(in the rows, 128 means zero)
Each run below is a few steps of one of 8 hidden systems, one row a step.
E, run 1:
[[102 141 129 116 100 182  97 105 177 128 142  91 150 127 120 134 108 122
  132 110]
 [167 140 153 173 159 149 123 139 156 155 124 111 158 130 105 133 141 144
  152 126]
 [144 151 176 130 133  99 175 127  91 136 133 119 117 153 141 127 169 131
  142 147]
 [106 187 112  90 104 118 150 115 111 107 140 131 105 144 128 133  95 125
  118 147]
 [144 149  81 124 131 127  98 133 135 125 103 146 137  94 106 153  90 155
  122 130]
 [147  92 112 147 122 111 122 150 112 162  86 153 128 110 149 150 160 135
  137 104]
 [ 93  99 132 118 120 129 168 138 141 126 125 153 101 161 154 112 142  99
  132  99]
 [ 98 127 134 114 155 152 131 127 163  91 157 152 140 114 120  89  98 125
  115 141]
 [143 108 133 135 157 134  92 130 103 153 153 112 154  90 127 114 119 135
  120 167]
 [145  97 123 131 106 117 107 125  90 142 135  83 100 163 120 149 146 107
  134 138]
 [138 138 130 132  89 129 136 104 162  71 119 104 117 152 118 145 130 127
  127  98]]
U, run 2, 11 rows:
[[112 136 145 132 120 152 143  73 156  72 105 154 123 167 132 120 156  94
  122 121]
 [147 177 152 144 132 134 112 148 135 123 142 137 141  74 137  94 108 153
   76 116]
 [ 94 119 142 109 160  93 114 124  95 187 118 103 151 128 111 148 100 154
  155 141]
 [101 116 116 101 126 170 139 130 105 113 132 149  82 169 101 169 164 111
  148 128]
 [180 140 105 122  83 131 154 166 172  92 151 125 119  98 141 124 139 135
  126 122]
 [152 126 119 153 124 105 128 102 140 152  97 125 190 129 170 122  84 119
  148 150]
 [ 93 128 131 170 176 136 127 107  82 136 112 168 108 159 126 108 137 107
  105 134]
 [108 119 141  86 125  96 123 145 117 112 148 125  85  90 103 107 161 152
   87 110]
 [125 106 126  77  81 140  87 130 156 148 121  95 155 114 128 167  99 134
  152 106]
 [139 118 112 185 144 195 138 142 147 132 136 131 142 168 117 151 119 117
  170 122]
 [159 141 155 154 154 109 183 128 133 101 153 135 126 123 143  85 178 128
  126 165]]
E, run 3 (11 x 20):
[[138  84  87 138 178  76 182 159 132 125 118 158 116 130 105 128 148 152
  166 147]
 [129 110 130  80 108 128 133 111 105  85 127 179 119 105 173 107 154  87
   97 166]
 [113 111  90 139 107 136  97 147 134 127 156 115 123 123 147  97  47 107
   89 116]
 [118  59 116 165 161 111  86  97 135 126 107 105 149 122  98 132 135 145
  136 120]
 [121 112 175 129 106 158 114 111 128 133 131 109 118 131 144 128 207 106
  115 103]
 [115 161 163 113 115 139 152 143 171 142 164  90 129 161 121 105  95 116
  135 111]
 [138 155 149 140 168 134 133 105 127 112 133 124 171 127 100 146 102 159
  157 167]
 [153 165 118 140 120 127 126 132  68 146 130 122 104 110 134 149 172 145
  122 157]
 [140 151  93  93  84  85 142 142 135 132 104 122  88 151 124 140 116 116
  125 112]
 [123 124 115 134 125 131 131 115 161  90  84 180 157 122 143 146  83 138
  134  97]
 [ 95 114 119 168 155 151 135 145 115 153 128 162 142  90 160 114 156 149
  121 113]]
V, run 4:
[[147 198 174 104  87  69 163 103 155 102 102 113 139 130 148 119 121 143
  110 103]
 [ 85 192 131 143 144 142 112 100 107 138  90 164 163 115 139 153  64 158
  121 115]
 [106 139 101 139 183 141 133 166  90 179 105 176 102 116  92 155 163 162
  148 122]
 [147  96 127  54 111 111 165 173 144 141 112 179 104 121 140 134 170 101
  151 130]
 [134  96  86 110  94 152 144 132 159  85 145 153 152 127 181 122  61  91
  136 147]
 [123  92  74 208 168 130 120 103 115 109 154 111 144 119 131  96 124 132
  121 172]
 [137 100 160 141 147  83  96 105 103 152 120 100  98 138 110  82 199 104
   83 134]
 [110 117 181  82  85 117  92 132 142 119 127 103 112 144 122 128  86 110
   88  60]
 [ 85 127 126 140 127 183 113 124 156 116 149  95 162 111 104 183  91 186
  166  92]
 [149 168 132 151 147 175 152 134 143 172 144 111 138 129 111 142 213 143
  178 165]
 [190 184 169  86 117  98 179 153 127 128 139 148 108 166 143  95 122  82
  123 165]]
F, run 5 (11 x 20):
[[145  69 111  78 120 141  77 120 146 131 132 115 161 101 117 146 117 114
  149 161]
 [172  96 128 182 107 169 124 145 123 135 148 104 129 162 155 130 129  89
  134 124]
 [117 129 129 169 140  90 180 109 162  85 139 111 116 161 126  87 145 132
  125 124]
 [105 170 168  96 134 115 102  75 133 110 123 122 143 103 122  98 141 130
   91 147]
 [113 148 153 122 137 138  81 148  76 177 135 108 113 128 109 147  96 143
  105 110]
 [124  98 119 126 128 132 140 152 123 134 116 117 112 147  93 191 143 161
  178  96]
 [160 151 110 119  83 153 162 128 173 110 120 139 142 114 155 149 169 126
  161 131]
 [148 178 110 146 135 116 155 133 141 146 127 149 153 126 170  82  90 108
  120 161]
 [110 106 134 140 187  87 124 114  73 118 114 171 125 131 123 110 105 127
  105 156]
 [102  78 121  93 110 121  90 130  89 108 129 133  86 104 116 146 159 133
   93 106]
 [125 102 101 106  72 147  99 148 183 149 130  87 123 129 122 140 113 115
  136  81]]
X, run 6, 11 rows:
[[130 125 151 124 160 129 110  79 101  92 108 183 135 137 138  97 129  85
   93 169]
 [109 102 134 129 131 123  87 163  77 134 154 120 103  93 127 124  95 147
   75 100]
 [ 94  79 111 101 106 121 100 115 149 152 122  71 125 140  97 163 144 145
  159 103]
 [159 144 137 132 114 196 133 129 193 112 125 143 134 149 113 138 162 104
  150 116]
 [162 164 154 168 145 124 178 156 151 120 160 130 160 116 160  90  97 142
  130 141]
 [ 98 142 143 139 150  87 140  84  60 141 133 110 145 144 152 122 120 131
  132 184]
 [122 150 109  96 122 120  86 115  73 124 109 136  66 141  86 148 142 121
   91 129]
 [163 106 107 105  89 106 102 162 168 120  96 125 115 102 109 156 119 149
  120  65]
 [115  99 120 159 113 156 152 124 182 142  99 145 179 125 174 142 137 132
  175  92]
 [ 84 153 130 153 180 165 179 128 140 130 155 167 131 140 140  78 150 114
  135 158]
 [131 133 166  72 163  87 133 138  90 115 172 128 117 108 111  87 108 124
   99 187]]
N, run 7, 11 rows:
[[197  97 113 144 146 121 126 148 151 103 119 159 141 134 121 116 100 105
  135 147]
 [138 100 145 175 115 100 146 108  89 101 135 120 139 119 187 109 143 126
  107 132]
 [ 57 142 104 138 117 120 118  82 123 133 127 102 102 157 131 106 129 112
  103 119]
 [120 133 150 105 156 141  77 123 161 127 115 129 127 124  64 122 114 134
  104 101]
 [147 105 184 121 130 140 119 167 120 160 146 108 155  94 134 155 134 160
  147 107]
 [115 136 111 126 109 155 178 137 126 149 154 105 129 158 150 157 148 123
  188 152]
 [170 175 100 117 135 130 148 113 156  82 128 151 119 145 108 109 123 108
  127 180]
 [173 139 137 133 125  68 110 124  91 119 102 145 141  96 152 112  94 133
   83 137]
 [ 69 102 106 155 115 106 115 110  74 152  95 121 107 146 150 162 125 140
  123  85]
 [ 85 115 101 118 128 168 119 126 180 110 119 143  93 136  83 132 178 130
  127  83]
 [155 126 174  96 133 147 129 168 198 147 147 141 169  77 136  90 128 129
  126 118]]
N, run 8, 11 rows:
[[160  60  99 177 127 101 132 154 148  95 144  96 108 166 103 132  89 133
  133  94]
 [123  97 157 157 122 126 125  64 158  85 123 101 163 110 149 112 196 133
  126 136]
 [ 92 201 160 132 119 155 117 114 135 179 143 104 132 146 144  84 118  99
   97 122]
 [118 142 157 105 177 104 125 148 117 132 138 120 123 155  60 148  70 159
  142 126]
 [152 108 143  97 114 145 114 129  78 112 134 123 128  88 117 190 176 164
  152 149]
 [154 158  71 121  59 145 143 148 149 158 124 114 107 135 164 142 151 101
  148 126]
 [162 143 109 162 148 101 160 120 181 102  88 171 146 159 130 107  85 117
  137 121]
 [106 129 164 160 165 105 139 109  80  93 120 174 142  89 158 106 140 155
   87 129]
 [ 41 122 102  91 120 119 112 131  92 170 144 113  81 119 129 114 139 123
  102 118]
 [130  80 109  77 131 160  83 151 179 131 125 135 113 143  70 148 101 102
  142 105]
 [200  85 160 163 123 166 128 164 152 110 157 116 173  94 152 139 139 140
  148 121]]
F, run 9, 11 rows:
[[137 148 113  73  97  80 163 150 132  83 131 142 140  79 139 161  69 184
  136 125]
 [126 113  57 148 111 142  82  94 100 170  90 135 167 104 166 154 114 120
  146 166]
 [159  97  91 171 155 141 132 168 137 149 108 174  78 158 112 100 166  81
  114 118]
 [128  86 175  91 122  86 165 144 171  69 138 154 134 112 149  89 118 123
  104  96]
 [ 55 123 131 127 112 164  95  81 113 124 153 101 170 103 174 119  82 125
  114 139]
 [110 118  96 155 176 171  90 142 118 168 160  95  99 146  62 119 153 125
  134 152]
 [199 103 188  89 120 102 147 158 153 107 143 101 111 145  93 137 168 127
  148 125]
 [132 173 152 138  64 117 160  92 122  94 127  96 156 152 190 153  83 129
  135 120]
 [ 90 189  64 190 162 131 118  89 117 143 105 134 130 128 103 124 125 157
  117 146]
 [161 129 157  92 168  95 110 159 123 164  95 167 103  94  85 113 187 137
  106 124]
 [120 103 172  71  80 121 145 166 106 139 123 146 126 135 176 163  85 117
  134  78]]
Q, run 10:
[[ 54 139 195 134 167 138 155 122  87 190 142 121 152 136 152 124 154 146
  152 129]
 [ 94 150 115  56 155 166 139 151 108 134 168 142  83 148  71 143 129 119
  152 173]
 [220 107  85  81 103 106 104 161 138 101 131 127 131  93 106 162  97 135
  145 167]
 [183 113  83 204  79 106 130 111 111 140  85 112 152 143 195 151 119 116
  139 122]
 [ 81 163 115 198 136 119 162  88 144  98 101 148  92 172 143  83 163 111
   91  93]
 [ 76 143 191  70 162 104 112 114 155 101 130 159 131  82 105  73 138 145
   69  99]
 [ 86  85 177  75 137 159  78 160  89 190 150 119 166  92 133 164  77 144
  144 112]
 [135  74  80 152 139 190 138 168 119 153 165  96 109 175  89 190 143 128
  204 146]
 [224 138  95 125  99 114 180 128 197  82 138 116 116 142 121 108 191 104
  154 182]
 [171 196 143 145  92  68 144  89 129 123 105 129 171 118 209  73  75  99
   82 156]
 [ 45 158 126 186 171 105  96  81  35 128 109 137 109 143 126 124  78 154
   64 107]]
X, run 11, 11 rows:
[[122 141 157 141 161 106 139 103 153 110 132 100 127 135  84 113 168 154
  134 130]
 [148 166 193  92 113 133 128 131 115 140 125 136 145 111 146 138 131 126
  123 131]
 [110 159 105 130 117 129 138 144 102 146 129 119 124 148 131 164  69 143
  147 120]
 [138 132  82 137 136 109 146 113 131 104 109 137 110 129 100 153 172 154
  147 142]
 [162 131 128 110 105 113 136 145 143 142 102 163 125 104 164 102 159 104
  109 123]
 [ 99 104 119 134 134 119 131 131 133 134 119 151 146 142 158 112  60 109
  123 113]
 [ 86  89 112 138 163 145 115 111 108  98 143 140 124 114 104 134 145 149
  127 141]
 [140 119 140  90 117 140 108 152 137 154 152 108 109 100 115 111 177 118
  117 136]
 [152 117 146 114 105 134 122 140 160 135 134 103 147 164 131 130  72  96
  144 121]
 [137 129 121 190 138 151 143 103 117  80 138 120 146 142 131 148 117 147
  141 136]
 [123 165 135 151 129 108 133 118 107 152 134 103 111 104 136 100 191 144
  103 140]]
P, run 12 (11 x 20):
[[172 185 166  84 136 223 105 172  91 141 172 153  86 146  90 136 143  76
  117 173]
 [191 111 107 104  95  46 162 177 106 117 147  85 125 143 131 162  31 148
  156 142]
 [117 112  68 177  96 115 126  29 111  93  76 119 167 128 179 164 165 133
  154 161]
 [132 206  99 181 122 152 110 124 155 142  96 152  75 137 116  75 185 104
   59  91]
 [120 111 201  80 159  56 136 166 170 134 104 156 132 110 106  91  89 151
   96  56]
 [ 43  66 174 109 148 191 127 125  85 126 152 150 177 100 162 181 112 157
  173 117]
 [114 134  44 129 131 208 130 174 127 164 198  94  83 132  95 140 167 119
  165 181]
 [252 124 116  79 107  71 133 142 179 110 123 115 126 145 106  99 127  80
  138 188]
 [166 129 170 191 100  86 145  74  78  82  91 141 179 155 217 127  70 106
  105 129]
 [ 19 161  79 215 148 116 118  80  84 130 120 103  94 129 125 105 143 170
   75  92]
 [104 134 146  44 138 124  63 137 180 153 102 130  86  82  36 114 202 148
   90  80]]
V, run 13 (11 x 20):
[[106 102 149 126 141 143 154 119 160  79 163 121 110 167 113  98 133 106
  128 127]
 [128 142 148 111 125 134 103 112 130  90 172  99 143  80 123 104 128 146
   99 160]
 [142 143 137 134 115 118  86 125  86 182 130  71 136 135 120 146 108 129
  128 142]
 [145 136 138 142 117 122 132 121 123 117 100 118  98 184  93 177 134 132
  145  94]
 [130 160 141 130 102 131 163 125 161  92 115 147 136  96 146 138 161 162
  130  94]
 [104 176 124 129 139 131 146 127 139 176 121 144 166 107 165 103 109 129
  139 149]
 [123 126 126 121 187 128 129 142  95 141 123 174 114 155  97 126 103 112
  136 158]
 [143  80 119  99 118 114 129 151  93  88 139 152  91 102 124 152 153 135
  120 134]
 [122  99  79 114  69 118 116 121 152 134 126 102 136 112 168 129 126 112
  132 122]
 [136 121 106 184 143 145 115 109 178 135 111 118 146 162 119 103 108 105
  132 119]
 [128 117 190 165 170 128 138 130 123 104 148 132 129 123 121  97 154 142
  105 114]]
U, run 14, 11 rows:
[[169 172 133 129 146 119 174 206 139 182 113 161 157 101 133 163  88 182
  178 109]
 [ 88 113  99 108 163 119 204 132  96 142 115 195 140 148 162 145 129 118
  190 180]
 [125 128  56  93 113 132 140 149 111 102 141 191  79 101 159  83 143  82
   88 175]
 [169  66  70 124  99  70  71 149 132 133 112 118 126  97 138 108  76 110
   88 121]
 [ 95  24 122 188 131 134  84  96 122 133 101 110 142 152 142 141 130 111
  132  82]
 [ 84 106 170 161 141 172 134 120 181 107 164 104 115 134 119  75 200 119
  103  89]
 [144 163 212  75 130 131 111 129 182 128 168  85 169 106 107  85 104 127
  116 142]
 [133 160 164 123 146 159 107 114  69 136 159  94 156 153 105 181  55 141
  158 171]
 [131 166  83 160 127 132 166 124  69 109 150 104  73 154  94 174 182 159
  149 161]
 [182 182  96 100  63  74 151 115 162 122  75 130 104 123 138 135 188 127
  123 120]
 [148 150 132 147 112 113 121 130 149 145  45 190 166 129 166 139  61 119
  119  68]]
Q, run 15, 11 rows:
[[101 182 157 214 145 171 147 113 136 117 137 132 144 143 154  98 115 135
  101  97]
 [ 74 153 178 101 183  91 147 130 111 145 150 118 107 110  83  99 169 170
  111 131]
 [121 125 154  19 114 141  95 141  98 159 126 138 126 121 107 176 112 117
  151 149]
 [174 109  61 144  99 169 121 173 127 120 140 124 128 134 122 192  70 136
  168 128]
 [176 119  74 204 123  98 171 114 161 104 104 120 134 131 142 121 187 140
  150 142]
 [115 176 158 126 118  98 153  90 142 129  94 165 131 134 180  58 162  83
   82 136]
 [ 55 135 162 101 162 119 100 128  88 122 145 155 122 116 126  98  42 132
   70 103]
 [ 87  54 124 115 155 152  68 138  85 132 149 104 114  94  72 185 140 176
  139 114]
 [177  89 110 107  86 177 123 163 182 167 133  98 116 145 116 165 201 101
  181 115]
 [194 156 133 150 111 121 197 140 209 106 139 123 163 175 160  93  82  90
  161 147]
 [127 181 150 184 166  87 164  74  77  80 142 133 168 114 164  90 101 153
   99 193]]
P, run 16:
[[ 91 126 157 166 144 101 108  92  56 168 113  94 122 146 133 136 157 140
  115 122]
 [ 93 150 132  94 104 149 111 121 137 117 128 102  73 155  73 157 157 137
  117  86]
 [168 146 144  95 100 147 122 155 195 112 128 122 160  88 115 156 102 160
  149  95]
 [135 142 139 170 157 146 171 135 131 167 119 147 186 127 165 140 126 142
  185 154]
 [106 165 101 130 170 119 176 121  98 114 141 163  84 162 112 106 156 109
  130 183]
 [146 135 111  57  96  82 106 134 107  89 123 153  94  92 131 116  99 114
   74 141]
 [124  75 110 146  91 123  73 125 110 161  83 127 158 113 174 159  85 121
  123  85]
 [100  82 100 207 149 164 132 128 160 136 121 117 110 163 107 130 182 130
  148  82]
 [143 137 180  99 137 133 165 147 195  93 174 119 117 113 106  68 184 125
  112 130]
 [123 147 202  77 133 127 125 130 110 149 162 122 187 114 164 108  52 116
  127 166]
 [105 121  87 157 163 138  99 106  38 147 136 108 127 159 100 180  84 143
  154 174]]

Which system made each of these runs?
run 17, 2 rows:
[[123 196 117  94 130 125 157 139 123 140 150 130 107 137 120 107 125 118
  125 167]
 [154 137 111 103 136  85 105 124 100 115 105 147 126 118 108 144  78 138
  118 147]]
 : Q
run 18 (2 x 20):
[[ 96 121 103  71 148  25 164 140 111 118 136 137  89 106 107  98 135 155
  113 151]
 [112 105 102  50  93 152  60 101 117 118 103 164 148 103 142 158  83  92
  118 145]]
 : E
run 19 (2 x 20):
[[151 147 136 165  76 113 118 101 112 106 147  59 104 145 148 122 146 123
   92 116]
 [103 168 135 138 116  99 115  76 165 138  91  85 149 152 107 130 115 144
  130 101]]
 : N
run 20:
[[160 153 103 132 109 116 157 153 174 157 125 116 120 131 133 111 156 122
  141 132]
 [133 137 156 119 143 107 151 106 145 107 104 163 156 150 145 106 101 102
  129 139]]
 : P
run 21, 2 rows:
[[141 155 199  88 123 144 147 147 126  65 174 132 111 102 116 122 147 151
   99 124]
 [104 152 129  93  99 124 122 140 109 181 149  92 166 100 166 148  66 147
  151 141]]
 : P
run 22, 2 rows:
[[102 124 169  96 169  88 110 153 108 134 102 175 136 102 106 134  60 166
  105  81]
 [ 74  76 117  86 121 151 139 150  98 135 133 134 131 108 125 206 142 169
  186 111]]
 : X
run 23, 2 rows:
[[137  79 126 106 119  70  77  93 110 149  76 112 146 140 123 147 103 115
  130 127]
 [ 99 107 140 162  99 181 113 119 116 104 115 132 110 149 140 171 144 128
  122  61]]
 : E
run 24 (2 x 20):
[[ 91 134  96 116 148  99 155  73 100 125 131 116 154 151 134 136 118 127
  170 209]
 [155 162  89 123 112 142  98 116  90 116 112 160  67 136 117 126 170  89
   81 153]]
 : U
run 25:
[[180 178 124 146 135 149 176 164 136 117 171 114 132 143 119 136  99 139
  159 168]
 [175 154 116 150 118  66 159 106  82 121 122 107 133 134 156 127 132 133
  132 184]]
 : X
run 26 (2 x 20):
[[116  97 127  96 136  77 118 124 154 117 137  93 109 104  80 122 160 161
  125 121]
 [154 124 158  89  95 168  99 126 153 147 107 137 159 126 152 149 133  97
  144 121]]
 : X
run 27 (2 x 20):
[[108 177 162 128 149 117 159  80 108  38 111 162 119 195 104 152  64 126
  121 126]
 [101 187  98 137 131 141 106 133 104 113 140 134 138  23 124 142 139 217
   91 123]]
 : E
run 28:
[[119 117  87  53  93  77 135 136 103 119 102 139  88 141 114 172 112 130
  142 128]
 [154 104  57 142  89 154 103 117 172 100  82 159 147 104 143 162 120 127
  138 109]]
 : V
run 29, 2 rows:
[[139 115 104 178 152 148 129 161 152 134 133 181 180  54 183  87  89 148
  109 126]
 [ 89  60 114 154 179  88 123 133  72 192 134 127 112 146 140  85 158  99
  122 162]]
 : E
run 30:
[[107  90 196 122 116  74 134 108  92 157 119 126 168  93 217  89 154 117
  101 121]
 [ 15 139 116  98 133 151  96 113 130 148 145 116 100 169 110 105  73 100
   97 100]]
 : U
